One turn moves each row of this set onto another row. After a few examples, where does it send each row asked below?
kenu: [-0.65,  0.28,  1.69,  2.74,  0.14,  1.36,  0.97, -0.41, -1.26,  0.28,
  0.63,  1.13,  2.24, -0.74,  2.33, -1.75, -0.27, -2.06, -1.45]
Baz: [ 2.42, -0.13,  0.23, -0.85, -2.12,  1.09, -1.14, -0.14,  1.20,  0.05,
  0.85, -1.03,  3.10,  0.84,  0.69, -0.90, -1.02, -1.04, -1.05]
zate: [ 1.21, -0.41,  1.65, -1.11, -1.44, -0.50, -0.18,  1.47,  1.04,  1.38,
 -1.00,  0.29,  1.67,  0.76, -0.43, -1.98,  0.33, -1.85, -1.99]
biruz: [ 0.51,  1.05,  0.67,  2.78,  0.72,  1.76,  0.38, -1.36, -0.81,  0.85,
  1.19,  1.84,  1.73, -1.33,  1.21, -0.99,  1.09, -2.27, -0.62]
pok: [ 1.07,  0.60,  0.49, -1.10, -0.81, -0.57,  0.04,  0.94,  0.92,  1.53,
 -1.44,  0.69,  0.81,  1.14, -1.24, -1.77,  0.25, -1.20, -1.40]
rap: [ 0.75, -0.18, -0.40,  0.29, -0.77,  1.33,  1.08, -0.39, -0.15,  1.04,
  0.09,  0.23,  3.15,  1.55,  2.23, -1.13, -2.50, -2.22, -1.44]
nik: [ 0.06,  0.26,  0.15,  0.86,  0.65,  0.66,  1.00,  0.37,  0.35,  3.22,
 -1.13,  2.13,  0.65,  0.04,  0.26, -1.60, -0.95, -2.74, -0.78]
das: [ 0.44,  0.74,  0.87,  2.31,  0.64,  1.90, -0.42,  0.13,  1.10,  1.89,
 -0.19,  2.13,  0.51, -0.27,  0.82, -1.08, -2.05, -2.06, -0.46]
zefe: [-0.63,  0.61,  2.09,  2.36, -0.61,  0.85, -0.58,  0.12, -0.24,  2.04,
  0.20,  0.97,  0.54, -2.68, -0.19, -2.34, -0.36, -0.91, -0.29]
babon: [-1.34,  1.91,  0.30,  1.47,  0.29,  2.47,  0.27, -1.66,  1.91,  2.22,
 -0.16,  1.03,  3.28, -1.90, -0.45, -0.73, -0.39, -1.78, -0.91]
fuf: [-0.71,  1.21,  0.26,  0.04,  0.55,  1.80,  0.74, -0.98,  2.56,  1.91,
 -0.96,  1.08,  3.84,  0.16, -0.21, -0.58, -0.13, -2.75, -1.78]
susez: [-0.43,  0.18, -0.04,  2.17,  0.48,  1.67,  1.37, -1.20, -1.36,  1.17,
  0.80,  0.59,  2.60, -1.08,  2.51, -1.70, -0.71, -2.10, -0.21]
sav: [-0.12,  0.81,  0.05, -1.36, -0.63,  1.47, -0.06, -0.72,  2.83,  1.26,
 -0.64, -0.72,  4.46, -0.49, -0.61, -0.95,  0.70, -1.83, -1.25]
Gadu: [-0.75,  0.54,  1.14,  1.67,  0.37,  0.48, -0.60,  0.03,  0.20,  1.80,
 -0.38,  0.25,  0.29, -2.04, -0.37, -2.62, -0.49, -0.37,  0.96]
Tof: [-0.31,  0.91,  0.58,  2.41,  0.56,  0.97,  1.43, -1.45, -1.70,  0.10,
  0.78,  1.09,  2.64,  0.21,  1.72, -1.37,  0.27, -1.73, -1.06]
Mul: [ 0.44,  1.90,  0.10,  1.63, -1.78,  1.10,  0.35, -1.94, -1.99,  0.04,
  1.53, -0.04,  2.41, -1.07,  0.24, -1.15,  0.45,  0.04, -1.12]
besus: [ 1.46,  0.63,  0.86, -0.45, -3.26,  0.75, -0.15, -0.01, -0.49, -0.37,
  0.82, -0.93,  2.84,  0.05,  0.61, -1.29, -0.22, -0.43, -2.50]
Kag: [ 0.26,  1.31,  1.11,  1.64, -2.02,  1.28,  0.23, -0.92, -1.80, -0.06,
  1.34, -0.09,  2.12, -2.29,  0.76, -1.54,  1.28, -0.48, -1.63]
Fet: [ 2.09,  0.26,  0.16, -1.22, -1.35,  0.52, -0.97,  0.41,  0.91,  0.34,
  0.11, -0.85,  1.59, -1.22, -0.43, -1.57,  2.32, -1.01, -0.40]
zefum: [ 0.57, -0.40,  1.42,  0.55, -1.08,  0.89,  0.56,  0.47,  0.07, -0.04,
 -0.02,  0.27,  2.98,  1.61,  2.21, -1.44, -1.76, -2.04, -2.36]
rus: [ 1.23,  0.69,  0.08, -0.17, -2.45,  0.68, -0.11, -1.06, -0.58, -0.52,
  1.06, -1.36,  3.34,  0.76,  0.67, -1.28, -1.01,  0.07, -1.33]
Zila: [-0.22,  0.98,  0.06,  1.55, -0.48,  1.14, -0.02, -0.48, -0.28,  3.04,
 -0.01,  0.85,  0.35, -2.84, -0.44, -2.02, -0.55, -0.93,  0.48]
zosab: [-0.14,  0.78,  0.98,  1.23,  0.40,  0.28,  0.00,  0.53,  0.80,  2.26,
 -1.25,  1.78,  0.26,  0.51, -0.48, -1.80, -1.94, -1.38, -0.63]
Muko: [ 0.65, -0.01,  1.64, -0.29, -2.09, -0.08, -1.07,  0.65,  0.29,  1.15,
  0.14, -0.95,  1.41, -2.25, -0.85, -2.56,  1.19, -0.33, -0.56]
bezab: [-0.01,  0.12,  2.05,  1.47, -0.01,  0.37,  0.29,  0.89,  0.52,  2.30,
 -0.86,  2.18,  0.82,  0.33,  0.12, -1.83, -1.27, -2.40, -1.77]
timi: [-0.75,  1.57,  0.13,  0.01, -0.82,  2.11, -0.51, -1.54,  2.16,  1.54,
  0.11, -0.80,  3.85, -2.51, -0.90, -1.07,  0.48, -0.87, -0.40]
gem: [ 1.82,  0.78, -1.06, -1.17, -2.91,  0.99,  0.63, -0.75, -0.73,  0.66,
  0.70, -0.80,  3.06,  0.35,  0.57, -0.89, -0.30, -0.97, -1.86]
nizi: [ 1.24, -0.65, -0.21, -1.78, -0.70, -0.26,  0.36,  1.04,  1.09,  2.18,
 -1.31,  0.06,  1.71,  0.73, -0.12, -1.94,  0.01, -2.17, -0.81]
Teguz: [ 0.35,  0.52,  0.80,  1.82, -0.02,  1.68, -1.19, -0.30,  0.46,  1.00,
  0.77, -0.16,  0.92, -3.12,  0.47, -1.99,  0.52, -0.72,  1.05]
nipe: [ 0.50, -0.33,  0.60,  0.51, -0.12,  0.51,  0.83, -0.54, -0.35, -0.40,
  0.29, -0.22,  3.57,  2.00,  2.13, -1.53, -1.20, -1.66, -1.25]
Lis: [ 1.09, -0.79,  0.78,  1.06,  0.90,  1.15,  0.29, -0.05,  0.90,  0.39,
  0.23,  0.92,  2.94,  1.49,  2.24, -1.14, -0.75, -3.08, -0.91]
kapir: [ 2.17,  0.46,  0.28, -0.70, -0.71,  0.75, -0.19,  0.81,  1.58,  1.19,
 -0.78,  1.39,  1.26,  1.59, -0.09, -0.74, -0.19, -2.35, -1.95]
Nasu: [ 0.49,  0.43,  0.63, -0.61, -0.76, -0.46, -0.58,  0.43,  0.34,  1.09,
 -0.59, -0.74,  0.95, -1.50, -1.22, -2.58,  1.72, -0.22,  0.22]
meti: [ 0.64,  1.12, -0.81,  0.71, -1.56,  1.34,  0.85, -1.55, -1.92,  0.73,
  1.35, -0.52,  2.58, -2.23,  0.93, -1.46,  1.42, -0.81, -0.58]
Medor: [-1.45,  1.23,  0.26,  0.96,  0.98,  2.60,  0.69, -1.03,  2.26,  1.26,
 -0.73,  0.53,  3.78, -0.93,  0.92, -0.93, -0.65, -2.33, -0.95]
Lalup: [ 0.96,  0.07, -0.25, -1.13, -1.82,  0.33, -0.71,  0.21,  0.45,  2.09,
 -0.13, -1.28,  1.40, -2.16, -0.78, -2.35,  0.39, -0.34,  0.45]
sem: [-0.40,  1.42, -0.20, -0.67, -0.60,  2.27,  0.29, -0.60,  2.87,  1.01,
 -0.96, -0.08,  4.01,  0.22,  0.16, -0.47, -1.16, -1.83, -1.87]
kamo: [-0.14,  2.15, -0.55, -0.87, -1.43,  2.19,  0.03, -1.18,  2.04,  0.81,
 -0.33, -0.58,  3.77, -1.42, -0.74, -0.51,  0.84, -1.01, -1.72]
Liba: [-1.29,  2.00, -0.09,  0.84,  0.22,  2.50,  0.52, -1.57,  1.51,  0.98,
 -0.18,  0.03,  3.45, -2.57, -0.01, -0.92,  1.31, -1.48, -0.83]
nimeg: [ 1.81,  1.67,  0.02,  0.98, -2.34,  1.66, -0.97, -1.41, -0.50,  0.46,
  1.82, -0.10,  1.94, -1.97, -0.24, -0.64,  0.83, -0.23, -0.80]

zefum -> zate
das -> Lis
sav -> kamo
Now these:
Zila -> susez
nipe -> pok

